In the rows, zero is written as 128.
Each path below is one point turned by a fixed rotation once a step. After each direction that follows a path, write how fast that rotation turns it, in degrees each step (0 if it stays still).
Each turn is a multiple of 5 degrees from 10 to 175, or 0.
Each row of a path follows its step; steps can be skipped.
Path 1:
step 1: [129 139 133 134 129 128 121 143 130 120 117 124 126 115 128 119 126 124
 130 129 123 116 120 123 127 135 142 132 129 130 125 135 126 130 135 127
 125 130 130]
step 2: [135 136 141 124 127 134 119 126 118 120 130 122 125 132 131 122 115 126
 116 128 135 127 133 128 132 130 129 126 121 130 116 126 121 128 130 127
 136 141 122]
step 3: [136 135 126 140 135 123 127 130 120 132 131 131 129 135 119 129 130 133
 133 133 129 135 120 130 123 133 134 116 117 117 123 125 131 122 137 123
 133 138 122]
step 4: [127 136 122 126 129 132 127 132 124 133 129 116 127 136 118 123 138 132
 128 139 140 131 130 131 129 120 136 121 135 139 141 131 131 130 131 134
 133 138 129]
step 7: [120 133 124 132 123 126 130 127 120 131 134 128 117 111 119 128 122 131
 127 127 122 135 129 113 129 130 135 138 134 124 132 129 138 118 123 126
 131 126 133]
step 8: [122 128 125 119 134 121 131 119 115 124 129 134 130 118 130 137 122 135
 115 138 134 119 132 125 126 129 130 129 126 134 131 128 118 129 118 123
 131 131 136]
step 16: [129 131 128 119 139 129 128 122 135 134 131 132 119 135 118 124 132 120
 125 141 122 128 116 127 131 125 129 127 140 128 131 123 127 117 120 130
 135 130 116]
step 17: [126 124 116 126 132 116 128 125 126 136 124 122 122 125 124 125 132 114
 131 134 132 133 137 131 130 121 127 139 125 123 125 119 128 129 126 132
 144 123 135]
step 18: [126 122 132 138 138 121 134 122 142 128 120 123 129 129 122 128 137 131
 120 126 124 124 136 135 125 133 120 122 128 127 130 134 121 133 114 128
 136 126 136]
step 21: [140 120 124 123 124 133 113 139 126 132 131 128 135 121 135 134 133 124
 129 130 118 120 135 121 131 135 134 125 119 121 135 124 125 131 119 122
 126 133 131]
Directions:
[125 129 124 125 129 129 130 127 130 126 125 125 128 130 128 128 129 128
 129 128 131 128 126 129 129 127 130 128 122 127 130 134 129 131 125 127
 127 127 129] => 80
[130 128 127 123 125 130 130 127 130 129 131 124 129 129 128 129 127 129
 124 129 129 126 131 126 128 125 126 129 128 130 130 126 127 132 130 125
 129 130 126] => 175
[126 128 126 127 130 130 129 130 130 128 127 128 127 127 125 127 127 131
 131 125 125 131 133 132 126 126 124 127 130 130 128 131 128 129 130 127
 129 125 129] => 55
[126 128 128 127 128 128 130 128 127 125 134 128 132 126 132 130 126 129
 129 127 128 127 126 131 131 126 126 129 130 127 128 128 128 126 128 126
 123 125 130] => 25
[128 129 127 128 129 125 134 128 132 129 127 129 129 128 131 131 128 129
 127 131 126 129 129 128 123 130 130 126 126 130 123 127 127 126 129 125
 126 128 129] => 145
